D: rows in 4 groups, each row roughly a mix of its group's directions:
D (158 x 11):
[[  0 -17  -4 -10  15  -9  -4 -32 -19 -20   0]
 [ 14 -15   1  24  -7 -11  14 -10 -30  13   1]
 [ 18  22  -9  29  -6  -2  -8 -22  -4  14  -3]
 [-28  16  14 -16 -15  10   6  23   4   0 -11]
 [ -2 -17   7 -27  21  -9   0   2  -5  24 -17]
 [-19  -1  -7  -5   5 -32 -21   1   3  19 -15]
 [ 29 -14 -14 -17  -7   9  -1  -6   0  26  11]
 [-26   0   1 -23 -10 -18   1  10 -15   8  22]
 [ -4  13  -9 -14  14   2  -1  14 -19  35  -8]
 [  3  16 -28 -14  -6 -18  10 -10  24 -11  -3]
 [-14   3   4  17  15 -18 -32   7   9 -16  -7]
 [ 33  -3 -23  -3  -9 -18   2  -8   7  16  10]
 [  2  11  25 -11  -3 -31   2 -20  15  -2   7]
 [ -4  -2   5  28  13 -12   4   4  -4  37  -1]
 [ -5   7  35  -7  11  -6  -3  20  -8 -14  19]
 [ -9 -10   7  11 -19 -28  -1 -30  -6   9   0]
 [  5   1 -15  -6   2  17  -6  17 -24  14  29]
 [ 16  10  38  -8  -5  12  -8  -2  11  -8 -16]
 [ 20  12  -6 -25   1  -8  -3 -10 -11  18  26]
 [  9  13  -7  28 -19   9   9 -25  -9 -15   2]
 [ -4  10  20  13   9 -10  32  -8  12 -16 -14]
 [-23 -15  -5 -35   7  -5   3  18  -9   5   3]
 [ 19   5  20  -4 -17  -1   6   3 -19  32   1]
 [ -4   3  -8   8   1  39   1 -14  23 -10   1]
 [ 21  -7 -23   5   7 -21  -2   1   8  29   7]
 [ 16   8  -1  15   7  -8  -8 -37 -14   9 -11]
 [-20  16  -1  20  13 -15 -31  -2   5  -6   3]
 [ 29 -11 -15  24  11   4   5  12  -9  17   9]
 [-26  11   3 -20  -7   5  -4  34   8  -3   1]
 [ 20  12  -1  -3  20  -2  -1  24  -6  16  26]
 [ -1   9  33   4  -4  17  22  15  -5 -16   0]
 [  2  17   6   8   0  10   9  16 -10  -8  39]
 [ -6  -4  -7 -19  11  18  24  -1 -28  -5  14]
 [-21  -4  22  -3 -27 -13  11   2   2 -23  -1]
 [-11  -4  21  24   3  -5 -29  12  14  -6  10]
 [ -7 -11   4 -15 -23 -13  -5 -33  10 -13  -7]
 [  4 -23   1  -8  -3  -4  11  13 -14  11 -36]
 [  3 -13   4 -13  -2   5 -29  12  15 -27  12]
 [-15 -11  -8 -30  18  -6  -4  21 -14   5  13]
 [-24  -9 -38 -14   0  -2  -2  -4  -5  11   2]
 [-17 -17 -20 -25  -5 -11  -4  12  13  20  -3]
 [-12  -3   8 -17 -14  -9 -14   0  33  -8 -20]
 [  6  28 -10   6 -19 -26  -2 -20  10  -7   1]
 [ -6   4  28  -9   1 -13   5 -23   6  12 -27]
 [-22  -6 -20 -24   1   6   0  29  -4  -4  11]
 [ -7   8 -14  12 -25  -1   0  22  15  -1  28]
 [ 19 -12  21  10 -15  -2  18   4  -8  29   1]
 [ 27   2   7  13 -17   1  13 -14 -15  21  15]
 [-25   2   3 -22 -11   5  11  32   1   7   3]
 [ 29   0  -6   6  26 -12  18  -9 -13 -16   3]
 [ -3  -2   8  31 -12 -14  -4   6  31  -7  -6]
 [  8 -13  18  -8 -14 -19   9  19  26  13  -7]
 [-11  -9  -5  22   2 -19  -1  13  22   2 -28]
 [ -5   9 -33  26  18   5   7   7  -8   7  10]
 [-16  16  -7   1  25  19  13 -14 -18 -17  -4]
 [ 27 -11   8 -14   9 -21  -5   1  16  15 -20]
 [  6  21  12  22  -7  -8 -16   4  14  12 -26]
 [ -9   1   8  22   8   5   3 -21  13  21 -27]
 [  5  15  16  31  21  13   0   8   8 -12  15]
 [-14   0   4  -2 -18   0 -10 -16 -16  30  21]
 [-17   5  29 -19   5  10  15  13 -16 -11 -10]
 [  5  21  15   1  -7  12  17 -17 -10  10  29]
 [ 19  11 -19  26   9   8 -10 -18 -11 -16   9]
 [ -4 -14  12  -6 -17  -2  -3 -20 -11  30 -21]
 [ 31  -5  -6   3  25 -18   8  -8  -6  -1 -19]
 [  1  -8 -30 -10  -3  -6   3   0 -22  30   5]
 [ 25  -7  18 -17  -6  -2  13 -15  14  23  -8]
 [  8  23 -16  16  13   9  16   4 -18  -6 -23]
 [  3   6  15  -6  12  25  21  11 -11   5 -26]
 [ 11   3 -34  25  11 -13  -1   8 -14   1  -4]
 [-11 -17   6 -18  13  -8   4  28  24  10 -10]
 [ 17   8  19   7  19 -16   8 -22  16  18  -4]
 [ 10  26 -10  13  16  -3 -32   1  -7   2   9]
 [ 31 -14  -8  -7   6  -8  29  -7 -15  -1   0]
 [  4  -9 -24   2   2 -14  -4 -33 -21   3  11]
 [ -2  -1  -5 -36  -4   3  -1  -2 -23 -14 -20]
 [  6 -10 -22  17   3  28   9  -8   9 -23   8]
 [  6  23  23  -5  11   3  18   8   4 -23  18]
 [ -9 -11 -34   8  24  -3  -5   1   4 -18  10]
 [ -8   5  10  31   2  20 -13 -12 -20 -11   8]
 [ -2  24  24  22  22  -2 -12   6  -5  -2 -15]
 [-26  12  14  -8 -19  -1   8  13  -9 -20  20]
 [ 12  10 -21   4  -9  18   4 -23  -6 -25  14]
 [-21 -11   9  -9 -21  -6   8  13   9 -23  22]
 [ 10 -13   8 -27 -10   9 -11 -14  29   9  -2]
 [ 25 -14   6 -29   0  22   6  -9   3 -13   4]
 [-11  30  -5  -7   2   5  15 -23 -25   0  -2]
 [-15 -16  22 -12   3   6  -5   2   2 -21  30]
 [-17   4   9  -2 -26  18   5  -2   7 -30  10]
 [  5  13  36  12  -1  14  15  -1  -8 -19  -5]
 [  2  19  26  20  -7  21   4   5  20 -10   3]
 [ 13 -21  -5 -21 -14   9   7 -20 -20 -16  -7]
 [-27   2   0  24   9   0 -17   5  15 -21 -14]
 [ -1  12 -18   6  11  -7 -26  -1   2  26 -22]
 [ -7  -3  -1  21  -7   7  -8  35  19   9 -13]
 [  1 -13 -24 -14  -9  12  -5  -7   6 -35   3]
 [ 20  10   8  12  21 -16  21   4   1 -26   1]
 [ -9 -19 -13  -4  -9 -18  -6 -28 -12  -1 -22]
 [-23  13 -13 -19   7  -4 -24  22  -3  -5  11]
 [ 18 -12 -14  20 -12 -16   2  -7  10  14  27]
 [ -5 -16  -2 -24 -17   2  -6  -7 -31  14  -7]
 [  3 -15   7   8 -19  -5  11 -32  15  -5 -18]
 [ -3  -6  15 -34 -13 -10   8  13   0  -4 -24]
 [ 26   0  -9   1  21 -10   4   3 -23  14  21]
 [ -9  20  11 -15 -14   3   9 -16 -28 -12 -17]
 [ -3 -10  30 -12  -4  10   2  20  22  -6  18]
 [  8 -21  27  13  -7  -6 -24  16  -9  11  -4]
 [ -9 -11 -12   4  -1 -32 -16  -4 -12  25 -10]
 [  9   1 -23  20 -15   8 -11  -6  30  -4 -11]
 [ -5  18   2 -10  32  12  -1  22  -4  15 -13]
 [  8   7   9 -37   5  15   8   4  -2 -26  -1]
 [-21  -3  11  11  -8 -26 -28   6  15  -6  -1]
 [  1  -7  33  -1  16 -13 -12   6 -22  -5  16]
 [-12   9  25  22 -10  10 -14  -8 -24 -12  -5]
 [ 20  -2 -17  24  -5  -5   0 -34  -4   4  -1]
 [ -5  23  20   4  -2 -20   4  -2  15  22  21]
 [ 25 -10  -8  -9 -22  -9  10  -8  17 -13 -22]
 [ -1 -13 -13  -8 -34  -3 -22   7   2  15  14]
 [ -1  12   5  -2 -28   6  -6  -4  27  17 -20]
 [ -7 -16  13   3  -2  -6 -19  12  -8 -15  35]
 [-34   3  -2  -3  24   8  -3  12  18 -15  -3]
 [-34  -4   0 -15  -1  -7  26  -7 -13  11   8]
 [ 13  -2 -12 -30   5 -21 -27   4   1   4   9]
 [ 21  15 -13   9 -11   4  -7 -26 -15  -7  22]
 [-17  17   4 -21  13   1 -19  29  -1  10  -6]
 [  4  -4  -5  -8  15   9  23  -2 -38   9   6]
 [ -2  10  22  -6 -24  18 -24   7   8  17   4]
 [-30  16   5 -12  -8  27  -5  -3  -9   8  14]
 [ -1 -16 -25 -16   1 -10 -15   1 -19  24  12]
 [-19  16  10  -1 -30 -15  -7   2  16  19  -3]
 [ -9  -1 -13 -19  17 -12  22  12  18  21 -10]
 [-13  17   2  13 -24 -16 -15   9  -4  17 -22]
 [ 14 -10   3  -8  27  -9  -2 -20 -19  21 -12]
 [ 18  -1 -17  -8  -4  -6 -15  -8  13  28 -23]
 [  6   2   1  -8   0  -2  11  -6  12 -46   0]
 [  2   4  -3   6 -28   6  25  -6  23  21  -1]
 [  1  -9  16 -28 -11   6  30 -14   3  11   2]
 [ 26  -5 -15   1   4  -1   1   3 -21  31  11]
 [ -8   3  15   7 -18  17  11  -1  14 -34 -10]
 [ 12   6  13 -22   2  -5 -13  28  24  13   1]
 [  4 -19   7   5 -13 -11   4 -19 -19  23 -22]
 [-19   5  -6   6  10  -7  -6 -31  24  -9 -16]
 [ 16   0 -26 -30  -2   3  13  -5  15 -12  12]
 [  4 -10 -34  -2   7   2  -1  -4 -20 -25  13]
 [ 22   5 -14   8  26  -7 -25  -2  -1  19   0]
 [ 35   7  -1   1   3  -6  -5  -5   3   4 -34]
 [  9 -11   0  38  -5   2 -27  -1   0 -10   4]
 [  0  17 -22  10   0   8  15   4 -21  29  -6]
 [-22 -11  -5   8  24 -27  -9   0   0 -19   6]
 [ 12  -1  24 -11 -24  -9   1  -1  -4  17  27]
 [ 16  -5  -5  20  -2 -17  -6 -30  -8  -7  21]
 [ 20   7   6   1   4  -3   7  38   2 -13  19]
 [ 14  -7  -2 -11  -2   1  -3  24  28 -23 -15]
 [-13 -21 -12   3 -29   3 -19 -12   9  16  -9]
 [ -4  10  20 -31  -7   5  -6  12  27  -8  -6]
 [ -7   1   0 -16  16   1  -3  13  32  -2  28]
 [-20  -5 -13 -12  -2 -10 -19 -11  24  24 -10]
 [-16   5  17 -15  -1   8   4  39   7  -8   8]]

the one row of each list that fits no group (the others fit one group, some only roughly):
    j985: [  6   3  11  -8 -29  27  -1  -2  25   7  10]
    j27: [-15 -31  15  13  -3   4  20  -2   5 -21   6]
    j624: [ -3   5 -25  15  12  13 -20  -1  28 -11   1]
    j909: [ -8  -9   0 -16  -3   0  33  -7  -8 -29  -7]
    j603: [ -9  22  19  -3  -1 -17 -31  -5  -7  -1  17]
    j812: [  3  19   4  15 -15 -21 -21 -24  -1   9  14]
    j946: [ 31 -18 -17  15   1  17  15 -12  -3  -4   0]
    j535: [ -2   2  36   6 -18  -1  21  16  13   3  -1]
    j387: [-14   4 -12 -24  12  -9 -25 -15  -7  21   4]
    j514: [ -2   7 -13   3  10  -3 -21 -10  32   5 -25]
    j380: [  6  -3  16  -8   2  -8 -16   2 -28  32   1]
    j74: [-26   4 -12 -19  -7   1 -13 -19 -22   5  16]
    j283: [ -3 -12  -9 -22 -14 -14 -21 -15  25  -5  -6]
 | j27
    j521: [-14   7 -21  11   5 -21 -20  -2  10 -15 -22]
    j531: [-17  -3  11  -3 -21  13  10  11  -3 -17 -32]
    j467: [  9  23 -14 -12   3  26   5  -5 -16 -24  -3]
    j352: [-17  18  -9  18 -20   9 -17   7  19  -8 -15]
    j567: [-15   6   6 -22  20   7 -15   7 -30   9  -2]
    j178: [  6 -10 -17  19   9  22 -25  -5 -12 -19   5]
    j208: [ 24 -19  21 -16   0  -9 -12  -1   1 -26   3]
    j339: [  6  -6   4 -31  -8 -18 -20  14  19  12  -3]
    j836: [  6 -14  13 -13  21  -4  32 -18   9 -11   0]
    j244: [-18   9 -20  20  10  13  13  -2  22 -20  -3]
    j618: [-12 -14   7 -12 -10 -13   4  17  22  -8 -30]
 | j467
    j915: [ 15  -4  14 -17 -12  15   3  -5  21  25  19]
    j671: [  4 -17  16  -6   5   6 -16   8 -29  26   3]
    j777: [  4  19 -32  20   0  17 -13   3   3 -14   1]
    j630: [  3  19  10   7 -17  -7  11   6 -23  26 -18]
    j734: [ 16  -4 -17   9  20  14 -11 -15  -9 -29  -5]
    j470: [-11   3  19 -10  -6  17 -11   5  14 -32  16]
    j171: [ 19   2   3  19 -29 -14  12  -8  23  -4   0]
    j976: [-17  14   8  19   5   7 -30  17  -5 -16   9]
    j579: [  3 -10 -36 -11  14  21  -2  -4  16  -6   7]
    j35: [ 14 -23  19 -23  -4   2  18 -10  14 -10  13]
    j739: [ 21  -5  -5  -3  -1 -28   9  22   3  26   1]
    j615: [ 14 -11  -3 -16 -32  14   5  -6  23   1   9]
    j830: [-21  19  15 -19   6  -4 -20  -2  -1   4 -26]
 | j739
    j312: [-19 -16 -11  14 -29  -1  -4 -22 -15   2   3]
    j681: [ 10 -13  -5 -10 -23  22   6 -12  -2 -26  17]
    j716: [-18  11   8  -4  10 -13 -25  31   6  -9  -7]
    j923: [ -5 -17 -33 -10  -3  26 -15   5   7  -5   1]
    j474: [ -6 -22  34   9  -8   3   1  19   3  -1 -19]
    j62: [ 22   6 -27  11   8  -1  13 -10   5  20  21]
    j161: [ -8  -9   3 -35  17  15  19  12   8   5   6]
    j456: [-20   6 -19   4 -17   3 -27  -1  18  19   0]
    j325: [ -1  -4   0  -6 -13  25  28  -4  26  -3  14]
    j678: [ 21 -18 -17   1  -5 -21 -30   6   1 -10   3]
    j548: [ 24 -15 -21   4   2  13  14  -5  17  -6  23]
    j316: [ -1 -24 -21   1 -11  -5   6 -32   1 -17   0]
    j241: [ 21  -3   0   8  -1 -19 -11   7  20  23  23]
 | j716
    j192: [-2 30 30 -3 14  5  6  6  1 19  5]
    j346: [ 27   6  13 -11  13  -7   5 -10 -13  18 -25]
    j669: [ -2   3  -1   6   7  23 -28  -4 -16 -24  17]
    j67: [-11 -16  11  -4   5 -23  -2   7 -14 -34   8]
    j863: [ 17  -1 -30  -2  -8   5  20  -1  -1  29   4]
    j53: [ 10  -4  -3  -7  10   3  34 -13 -12  24  14]
    j912: [-23   2   6  -1  10   0  27  13  -5  14 -27]
    j821: [ -5  -3 -24  13   3 -10  21   1  33   2 -10]
    j690: [ 9 -1 -6  4  3 21 -8 42  6  3  9]
    j439: [-8  5 -3 17 -8 23 -4  9 17  7 33]
    j232: [ 17  30 -11  -4  -3  -5   3 -29   3  16   6]
 | j232
    j327: [  3  11   5  25 -10  -3  -9 -17 -34   5 -11]
    j219: [ -1  -6  -1  -9   9 -16 -27  23  26   8   9]
    j83: [ 17  18  30  -3 -19   9   4 -14 -18  -2  -7]
    j247: [ -1  -9  -1  -4  20 -21 -26  -8  15 -12 -22]
    j625: [ -6  16   0 -20  31 -16  -2 -17  -2   3 -17]
    j643: [-12 -10  -1  -4 -17   5  -5 -32  22   1 -21]
    j121: [ -1  -8  -2 -19 -20 -21 -17 -19  20   9   8]
    j221: [-14   1 -15 -10   3  15 -12   0  18 -11 -34]
    j45: [ 25  -7   5 -14 -13  23  13  -1   4 -22  17]
    j713: [31 -1 -8  2  8  7 -3 17 27 -3 19]
    j965: [ -6   6 -16   6  -9  -5  40  -6  -5   0 -20]
    j457: [-12 -10  -3 -17 -19  30   6 -10 -15 -19   2]
 | j83
    j580: [ 15 -10 -10   6  -7  20  -3  -5 -20  23  25]
    j429: [ -3 -14  -4 -11   6  25  -9   3  10 -27  24]
    j846: [ -9 -11  -7 -14   8 -18 -21  16  11  -5  29]
    j340: [-13   8 -18  20   6   5 -15  24  25   2   7]
    j311: [-14  20 -14  30   6  -8   4   1  21   5 -16]
    j525: [-15   4 -20  12 -11 -30 -19   7   0  -4 -17]
    j323: [  5  -3  13  -2 -32  11  11   4  -7  21  23]
    j393: [  7  10 -23  10  16 -26  -4 -19 -18 -10   3]
    j100: [ -8  11  -6   3 -20 -14  15  -3  13  29 -21]
    j76: [ -5   4 -30  -3  20  26  -1   5 -12 -17  -6]
    j637: [ 15 -15   4 -27  12  12  -7  10 -12  16  21]
    j564: [ 11 -28  11  -3   0  -9  21 -27 -15   4   1]
    j127: [-16  24  -2  14 -34  10   7   3  12  -7  -5]
    j911: [ 21   7  19 -13  -7  21   0  12  24   4  18]
 | j393
    j432: [ -7  19  11   4  27  -1   3  -6 -14  30  11]
    j321: [ -4 -13  -1  -1  -7   9  37   3  -6   5 -28]
    j31: [ -2 -14  -2  37 -15   3   2 -19  -3  13 -13]
    j447: [  6  -7 -31 -11  11  -5  16   4 -30  -6  -3]
    j675: [ 30 -17  -9 -13  -4 -10   6   7  12  25  11]
    j260: [-2 19 32 28 -7 -5  8  7 10  3 -3]
    j394: [ 14   3  11 -22  -5 -12   5  -3 -31  20 -11]
    j827: [ -2  -3  -4  -2 -14  -8  44  -9  14  -2   3]
    j495: [ 10  -1  16  -5 -33  -6 -12   4 -20  21   3]
    j424: [ -8  11   3   2 -17 -24 -30 -20  -5   6 -13]
    j113: [-32   6 -26 -11  -6  23  -2   1   7  -6   0]
    j578: [ -1  -6 -11 -28  16  18  -9   6   9 -17  23]
    j987: [-25  -3   3  -5  -6  -7 -13  -4   4  34 -20]
    j425: [ -6  -3  -9 -17 -29  20  -5   2  -3  19  22]
    j444: [  2   4  18 -18   1   5   6  -9 -36  20   1]
 | j424
    j299: [-33   6  -5  20  -3 -18  -6 -19 -15   6  -1]
    j509: [-12 -20  23 -21  -4  -9  13 -19   2  -3 -18]
    j459: [ -2  14 -12  14  -8 -25 -18 -13 -14  -2 -24]
    j434: [ 14   3 -19 -13 -28  10 -16   5  -4  24  -2]
    j783: [ -7  -1 -32  18   1   2   4   5   3 -33   4]
    j476: [ 21   5 -10  -6   9   9 -13 -10  -7   3  38]
    j336: [  4  15 -22  14 -14 -20  -7 -18  -5 -12 -22]
    j823: [ 16 -25   2  23  -9  -5   8  11   1  23 -17]
    j148: [ 25  -4   9   8  27  20  10  -5 -13  -6 -17]
    j170: [ -5 -16  11  24 -10  16 -11  12  10 -29  -4]
    j738: [ 24  -9 -25  14   4  -7  -7  13  -8 -26   3]
    j273: [-14  -8  18  -7 -14  18 -21   7  20   9 -21]
 | j273
    j922: [-16   5 -40  -1   3  15  -2  -2   4  19   2]
    j143: [ 14  -3   6 -33 -20  -9 -16   3   2 -21  -1]
    j347: [ 14  -5  24 -16 -14 -10   2  -9   2 -23 -24]
    j811: [-12  18  -8  36   4  -6  -3   6  21  -7 -11]
    j211: [26 11 18 19 29 -8  2 -3 -3  7 -9]
    j348: [-23  20  13   6 -12 -12  -8  -8  -6 -20 -23]
    j397: [ -2  10  -2  -1  11  -2 -36  -2  21  -7 -23]
    j146: [  6   1  -7  -6  39   0  12 -14  -8  -8 -21]
    j614: [-21   2  13  35   2  15  -4  12 -13  -8   1]
    j194: [ 17  -7  12   3 -12   4  34  -5  -5  25   6]
    j898: [ 11   3  30   3   7 -14 -19   3  24  13 -11]
    j969: [ 28 -12 -18  16 -11 -21   4  11 -17  -4   3]
    j125: [ 18  -8  -4  -5  14  -5 -43   4   1   6  -3]
 | j614
    j605: [ 16  10  13 -12  29   3  13 -26  -4  10  -8]
    j507: [-17  -4 -10  13 -10  12  16  -5   0 -23 -30]
    j930: [ -5 -14  -5  -2   4 -17 -19   1  11 -38  -7]
    j740: [ -7   4  35  -4  -3 -21  -2   2  -5 -25 -13]
    j891: [ 13 -15   1 -10 -10 -26 -27  12  -2   1 -19]
    j832: [  8  11  26   9 -12  17  24   1   7  15  16]
    j279: [  4 -12  27 -18 -21   7   8   7 -20  -3 -18]
    j314: [ -7 -16  30 -16   4   7  17   0   4  -5 -26]
    j842: [-26  11   9  -1  -6 -17 -16 -12   2  30   0]
    j612: [  3  14  30  -3  23  -4 -11 -12 -21  -9  -7]
    j829: [-21  27  20  25  -2   3  12   4   0   2 -13]
    j107: [ -6 -39  -4 -19   0 -20   4  -8  -6  -4  -9]
    j494: [  7  11 -33 -12   3 -21 -19  -9  11 -12  -1]
    j998: [  7   2  26  16  -5   6  18  -6 -12  25  20]
 | j107
    j888: [ 13 -24  -9  19   1 -10  -5  -7  -4  24 -24]
    j709: [ 21  10  23   6 -23  15   1  16 -14 -13   6]
    j901: [ -1  -3   0 -36  -5  -5 -23  13  16  10 -12]
    j162: [-14   6  12  21 -12  -2   0  17 -27 -13  19]
    j378: [  3  13  20  -1   0  -1  -9 -11 -40  14   1]
    j944: [  0 -10  16 -18 -24 -15  -7  -4 -19  25   4]
    j702: [ -9  29 -18  -9   3 -20   2 -20  -8   7 -16]
    j157: [ 10   0  18  12  -5 -15 -34   2 -12  12  15]
    j364: [  1   2 -19  -2  28   7  29 -15   5   6 -13]
    j239: [-10   8  38  21   1   2  -7  -1   7   0 -18]
 | j239
    j189: [-21   4  -2  14  11  11  10 -10 -32  19  -9]
    j609: [  0 -10 -16   1  -3  14  -4  15  33  -4 -24]
    j388: [ 13 -10 -27   0  21  -3 -23   7  -6 -20  -1]
    j468: [ -8  -1 -32   6  -9  -5  -2 -14   1  25  21]
    j358: [  3 -29 -11 -15   9  11   9   0  17  -1 -27]
    j34: [  6 -23 -16  11 -27   4 -13 -20  11  -1  12]
    j686: [ -1 -16  20 -12   2   3  20  19   8  29   4]
    j861: [ -4   2 -25   4  -4  -7 -31  15 -22   9   1]
    j954: [-20   2  13   5  27  -1 -18   2  10 -27   8]
    j396: [-10   7   2 -27  13  20  -3  -1  12 -21 -22]
 | j468
    j788: [-10  -7   9 -23  12  22  31   8   1   8   7]
    j287: [ 16  -9 -29  -3 -18 -11  23  -8  -3  15  -3]
    j565: [-21   0  19  11   6 -23  13  -7  13  25   3]
    j87: [ 12  14   6  -8   4 -27 -19   1  12  12  26]
    j20: [ -3   1   0  13  17  -7 -17 -26 -32   3   0]
    j440: [ -6  13  -2  40   6 -10  -8  17  -3 -13   6]
    j391: [ 19 -18 -24 -21  12  17  12   3  -2   8  13]
    j789: [32  3 -5 10 27  7 -4 -3 -1 23  5]
    j769: [  2   6  -6  28   0  24  -3 -16 -10 -16  22]
    j454: [ -7  -5 -32  -8  -8  -6 -11 -28   5   5 -18]
    j360: [-19   4  -9  12   9 -15  11 -15 -10 -33   4]
    j7: [ 6 12  0 30  7 19 11  4 -2  3 30]
    j430: [-11 -11 -25 -19   6   4  18   1 -22  20  -2]
 | j20
